Small tables with named rows and columns. After each table, cells are looked up by row and column.

Rulidim:
,Peniv,Futebov,Mobinuv
Fel,250,166,234
Ralono,141,96,169
Luzupu,57,178,126
Satog,206,210,239

What is the Peniv of Ralono in Rulidim? 141
What is the Mobinuv of Luzupu in Rulidim? 126
What is the Peniv of Satog in Rulidim? 206
What is the Mobinuv of Fel in Rulidim? 234
What is the Futebov of Ralono in Rulidim? 96
What is the Futebov of Luzupu in Rulidim? 178

Muba =
|  | Vam | Sif | Pilobep | Kimif | Viv | Sud | Medosa | Dugek | Mel |
|---|---|---|---|---|---|---|---|---|---|
| Zesipug | 0.5 | 0.4 | 0.5 | 0.5 | 0.6 | 0.3 | 0.7 | 0.3 | 0.4 |
| Paf | 0.5 | 0.4 | 0.6 | 0.7 | 0.5 | 0.7 | 0.6 | 0.6 | 0.4 |
| Lizes | 0.6 | 0.6 | 0.6 | 0.5 | 0.6 | 0.5 | 0.8 | 0.4 | 0.5 |
| Pagedib | 0.4 | 0.4 | 0.3 | 0.5 | 0.5 | 0.4 | 0.5 | 0.4 | 0.5 |
| Nal | 0.6 | 0.8 | 0.6 | 0.4 | 0.5 | 0.3 | 0.6 | 0.5 | 0.6 |
| Sided | 0.5 | 0.5 | 0.7 | 0.7 | 0.5 | 0.5 | 0.6 | 0.6 | 0.5 |
| Zod | 0.3 | 0.5 | 0.2 | 0.4 | 0.7 | 0.3 | 0.6 | 0.5 | 0.5 |
| Das | 0.4 | 0.5 | 0.6 | 0.3 | 0.5 | 0.5 | 0.4 | 0.3 | 0.4 |

Pagedib, Vam => 0.4
Lizes, Medosa => 0.8
Pagedib, Sud => 0.4
Zod, Pilobep => 0.2
Pagedib, Kimif => 0.5
Paf, Medosa => 0.6
Das, Sif => 0.5
Das, Kimif => 0.3
Lizes, Vam => 0.6
Paf, Viv => 0.5
Lizes, Dugek => 0.4
Sided, Medosa => 0.6
Sided, Viv => 0.5
Nal, Pilobep => 0.6
Das, Vam => 0.4
Nal, Mel => 0.6
Zesipug, Dugek => 0.3
Zod, Dugek => 0.5
Lizes, Pilobep => 0.6
Sided, Pilobep => 0.7
Which row has the largest Medosa? Lizes

Table Mifuguf
|  | Dol | Vivokil | Palep | Dato | Bup | Dil |
|---|---|---|---|---|---|---|
| Poreb | -136 | -765 | 124 | 107 | -581 | -5 |
| Reb | 158 | -748 | 96 | -117 | 259 | 221 |
| Fabud | -366 | -398 | -112 | -788 | -258 | 409 |
| Dapepi | 610 | 257 | 699 | -228 | -498 | 382 |

Palep of Poreb = 124
Dil of Poreb = -5
Dato of Fabud = -788
Bup of Poreb = -581
Dato of Poreb = 107
Bup of Reb = 259
Dil of Fabud = 409
Bup of Dapepi = -498
Vivokil of Fabud = -398
Dol of Dapepi = 610
Which row has the largest Dil? Fabud

Tazez =
,Kur,Bipafi,Feke
Saler,0.912,0.165,0.564
Biv,0.865,0.201,0.348
Botu,0.781,0.191,0.734
Taf,0.084,0.855,0.425

What is the Bipafi of Biv in Tazez?
0.201
What is the Feke of Biv in Tazez?
0.348
What is the Bipafi of Saler in Tazez?
0.165
What is the Kur of Botu in Tazez?
0.781
What is the Feke of Botu in Tazez?
0.734
What is the Kur of Taf in Tazez?
0.084
What is the Feke of Taf in Tazez?
0.425
What is the Bipafi of Botu in Tazez?
0.191
What is the Kur of Saler in Tazez?
0.912
What is the Kur of Biv in Tazez?
0.865
What is the Bipafi of Taf in Tazez?
0.855
What is the Feke of Saler in Tazez?
0.564

Ruga =
|  | Tis | Fev |
|---|---|---|
| Roruna | 3164 | 2057 |
| Disumag | 4771 | 7563 |
| Gar | 9584 | 7888 |
| Bunet | 3790 | 183 |

Disumag, Fev: 7563
Roruna, Tis: 3164
Bunet, Tis: 3790
Disumag, Tis: 4771
Bunet, Fev: 183
Roruna, Fev: 2057
Gar, Tis: 9584
Gar, Fev: 7888
Which row has the largest Tis? Gar

Nizer
|  | Rebufaf | Vefidud |
|---|---|---|
| Megi | 177 | 200 |
| Gunir | 99 | 210 |
| Sasa | 83 | 101 |
| Kifa | 197 | 84 |
| Ditutov | 198 | 64 |
| Pib | 215 | 193 |

What is the Rebufaf of Gunir in Nizer? 99
What is the Vefidud of Pib in Nizer? 193
What is the Vefidud of Megi in Nizer? 200
What is the Vefidud of Kifa in Nizer? 84
What is the Vefidud of Gunir in Nizer? 210
What is the Vefidud of Ditutov in Nizer? 64
What is the Rebufaf of Megi in Nizer? 177
What is the Rebufaf of Kifa in Nizer? 197
What is the Rebufaf of Ditutov in Nizer? 198
What is the Vefidud of Sasa in Nizer? 101
What is the Rebufaf of Pib in Nizer? 215
What is the Rebufaf of Sasa in Nizer? 83

